One turning vector, and how many steps it has turned:
The counts run from 0 to 471.
.12 .21 .07 .37 -.24 -.22 -.13 -.24 .11 .02 .08 .00 -.21 -.26 .14 .04 -.09 .08 -.02 .05 .12 -.29 -.13 .31 -.03 .17 .08 -.24 -.16 .28 -.16 .10
88
-.17 .04 -.01 -.15 -.09 .19 .07 -.22 .09 -.14 .20 .18 .35 -.08 .03 .09 -.03 .12 .12 .04 -.28 -.28 -.08 -.09 .26 -.35 -.26 .07 -.02 -.03 .22 -.14
145
-.15 -.02 -.01 -.21 .40 -.19 -.01 .27 .36 .02 -.20 .32 -.17 .13 -.09 .06 -.18 .01 .07 -.09 -.18 .06 .05 -.04 -.28 -.11 -.01 .07 -.05 -.10 -.01 .07
330
.20 -.07 -.13 .18 -.10 -.42 .00 -.14 .12 .23 -.23 .10 -.22 -.33 -.05 .16 -.20 -.02 -.01 .04 -.16 .09 -.22 .16 -.06 .06 .09 -.21 -.21 -.13 -.03 .06
79
-.01 -.30 -.20 .21 -.13 .30 .16 -.08 -.22 -.07 .04 -.47 -.01 -.15 .20 .03 .04 .28 -.20 -.05 .11 .20 .08 .04 .12 .10 -.06 .10 .10 -.14 -.03 -.19
285
-.38 .32 .19 -.13 .02 .26 -.08 .07 -.10 .09 .11 .04 -.04 .24 .22 -.14 .04 .02 -.12 -.13 .12 -.24 .19 -.15 .02 -.08 -.03 .21 .05 .26 -.04 -.06
30
.13 .05 -.08 .03 .29 -.32 -.03 .00 .04 .05 -.19 .01 .00 .15 -.17 .03 .17 -.08 .01 .05 -.12 -.24 -.25 .05 -.25 .17 .21 -.34 .02 .33 -.07 .04
403
-.20 -.19 -.01 -.28 -.25 -.28 .13 -.08 -.06 -.21 .07 .03 .00 -.10 -.18 -.13 -.20 .34 -.05 -.17 .03 .24 .05 -.14 .05 -.32 -.17 .23 -.24 .00 .01 -.17
444
-.31 -.03 .10 .10 -.21 .10 -.08 .19 -.11 -.38 .07 .14 .04 .10 .09 -.13 .07 .00 .26 -.12 .05 -.22 .13 .01 -.21 -.10 -.12 .03 -.04 .44 .08 -.13
427
-.33 .08 -.07 .21 .09 .24 .09 .09 -.31 -.27 .02 -.20 .05 .06 .24 -.03 -.12 .24 -.08 -.10 .39 -.22 .08 .08 -.20 .06 .07 .11 -.16 .08 -.22 -.15
108
-.34 .09 .09 -.05 -.16 -.06 -.01 -.09 .11 -.06 .23 -.03 -.14 .16 .25 .03 -.08 -.18 -.29 -.23 -.04 .13 .21 -.17 .42 .00 .00 .07 .02 .15 .08 -.14
41
-.07 .11 -.12 -.11 .08 -.26 .02 -.16 -.29 .26 -.14 .04 .15 -.01 -.11 .19 -.14 .03 .09 .06 -.35 -.37 -.27 -.02 .11 .01 .08 -.24 -.24 .24 -.15 -.01
397
.09 -.28 -.05 -.18 .05 -.18 .16 -.14 -.01 .02 .07 -.31 -.08 -.08 -.17 .13 -.05 .35 -.39 -.02 -.17 .24 -.03 .01 .27 .09 .08 -.13 -.08 -.01 -.23 -.15
293
.08 .18 -.09 .20 -.13 .14 -.10 -.33 -.13 .22 -.33 .06 .07 -.26 .07 .07 .14 .00 .12 .08 .16 -.25 -.34 -.01 -.12 -.07 -.25 .02 .04 -.26 .19 .01
76
-.16 -.19 .07 -.10 -.41 .08 .03 .10 -.22 -.39 .19 .19 .19 -.06 -.08 -.19 .00 .15 .06 -.11 .08 .05 .07 .03 .05 -.37 -.25 .19 -.18 .12 .03 -.07
443
.02 -.17 -.05 .52 -.25 .10 .07 .12 .03 -.09 .13 .03 .01 -.22 .26 -.21 .17 -.06 .14 -.01 .25 .10 .18 .16 -.35 .22 -.04 -.04 .10 -.04 .08 -.02
264
.07 -.17 -.10 -.22 .12 -.02 .05 -.15 .28 .21 -.10 .09 .16 -.09 -.21 .09 .04 .18 .22 .10 -.27 .09 -.14 -.21 -.17 -.16 -.25 .08 .13 -.28 .27 -.07
153
.33 -.03 -.18 -.02 .27 -.26 -.06 .09 .04 -.16 -.15 .11 .10 .02 -.01 .10 .06 -.35 -.16 .21 -.26 .08 -.10 -.36 .01 -.03 .23 -.23 .08 -.07 .16 .06
226
-.09 .16 .24 -.02 -.28 .21 -.03 .11 -.09 .25 .07 .24 -.24 -.10 .00 -.05 .20 .14 .02 -.21 .09 -.23 .05 .39 -.03 -.02 -.03 .08 -.16 .23 -.33 .11
182
-.03 -.37 -.11 -.19 .37 -.12 .18 .17 .10 -.36 -.01 -.10 .27 .24 .00 .06 -.04 .05 -.16 -.10 -.13 .27 .01 -.13 -.08 .02 .05 .06 .08 -.20 .12 -.11
132
.03 -.12 -.11 .12 .18 .19 -.01 .24 -.20 -.20 .08 -.20 -.02 .07 .15 -.19 .29 .04 -.06 .08 .31 -.05 .11 -.08 -.33 .13 .19 -.04 .22 .19 -.15 -.09
112
-.10 -.12 -.05 -.34 .06 -.08 .08 .17 -.43 .24 -.24 .01 -.21 .06 -.08 .08 -.13 .10 -.22 -.17 -.08 .19 .08 -.05 .14 -.09 .12 .11 -.20 .08 -.23 -.04
199
.07 -.09 -.29 .13 .20 -.31 .04 .10 .16 .07 -.14 -.18 -.20 .04 .05 .20 -.09 -.08 .09 .21 -.17 -.11 -.01 -.17 -.29 .18 .20 -.28 .21 .19 .06 -.09
409
-.05 .12 -.13 .28 -.28 .15 -.06 .06 -.40 .06 .05 .05 -.04 -.16 .12 -.05 -.07 .15 .22 .03 .12 -.35 .03 .19 -.22 -.08 .07 -.04 -.18 .33 -.22 -.05
98
.01 .12 -.22 .03 .24 .16 -.14 .01 -.27 -.17 -.30 .03 .31 .08 .15 .14 -.08 -.19 -.06 .10 -.11 -.11 -.12 -.41 .11 -.15 -.05 .06 .03 -.27 .14 -.01
222
-.15 .33 .09 -.05 -.02 .32 -.08 .02 -.02 .24 .19 -.04 -.08 -.09 .18 -.06 .07 .20 .04 .14 .12 -.40 .07 -.03 -.12 -.17 .03 .10 .06 .20 -.18 -.12
14
.11 -.10 -.02 -.22 -.05 -.16 .10 -.10 -.32 .36 -.22 .02 .00 -.13 -.17 -.20 .20 .04 -.24 -.11 .21 .31 -.12 -.21 .03 -.06 -.01 .14 -.07 -.31 .00 .04
367
-.10 .08 .06 .29 -.14 .25 .00 .08 .38 .05 .17 .18 -.18 -.27 .17 .09 -.05 .04 .13 -.10 -.17 -.09 .12 .45 .03 .02 -.11 .00 -.03 -.10 -.07 .16
171
-.24 .25 .02 -.03 -.35 .27 -.12 .09 .01 .15 .03 .27 -.15 -.15 .18 -.14 .04 -.02 .20 -.01 .12 -.06 .29 -.14 -.10 -.24 -.15 .14 .06 .11 .12 -.11
343
-.22 -.06 -.20 .30 .31 .09 .00 .13 .11 -.25 -.22 -.07 -.06 .12 .29 .13 -.11 -.06 .13 .03 .10 -.11 .01 -.07 -.41 .23 .01 -.05 .24 .00 .13 -.10
415
-.09 .20 -.05 .20 -.42 -.25 -.09 -.18 .08 .00 .24 .20 .05 -.23 .08 -.11 -.08 -.07 .28 .07 -.07 -.18 .05 .00 -.12 -.11 -.06 -.13 -.13 .27 .17 -.10
250
.20 -.33 -.12 .01 -.24 -.15 .24 .11 -.21 .29 .01 -.02 -.07 -.14 -.17 -.25 .30 .17 .11 .09 .05 .32 .13 .01 -.25 .10 .08 -.08 .02 .18 .00 -.09
273
-.17 .13 -.30 .11 .18 .18 -.10 -.05 -.18 .10 -.25 -.12 .10 .02 .23 .19 -.01 .02 .30 .21 -.07 -.36 -.16 -.14 -.15 -.05 .00 -.09 .15 .09 .10 -.11
405
.29 .02 -.20 .29 .20 .01 -.04 -.19 -.02 .14 -.15 -.29 .06 -.10 .13 .14 .18 -.12 -.10 .25 -.03 -.16 -.21 -.11 .02 .22 .15 -.27 .26 -.06 .09 -.10
394
-.20 .14 -.04 .30 -.02 .00 .00 -.03 -.11 -.10 -.10 -.01 -.10 -.09 .15 .02 -.26 .14 .03 -.13 .20 -.34 -.10 .38 -.17 .13 .01 -.03 -.31 -.02 -.30 .05
93
.19 .04 .15 -.23 -.07 -.18 -.04 .04 -.30 .09 .00 -.07 -.21 .07 -.10 -.01 .21 -.03 -.43 -.09 -.02 .13 .00 -.19 .18 -.05 .24 -.11 -.07 .39 -.27 -.01
204
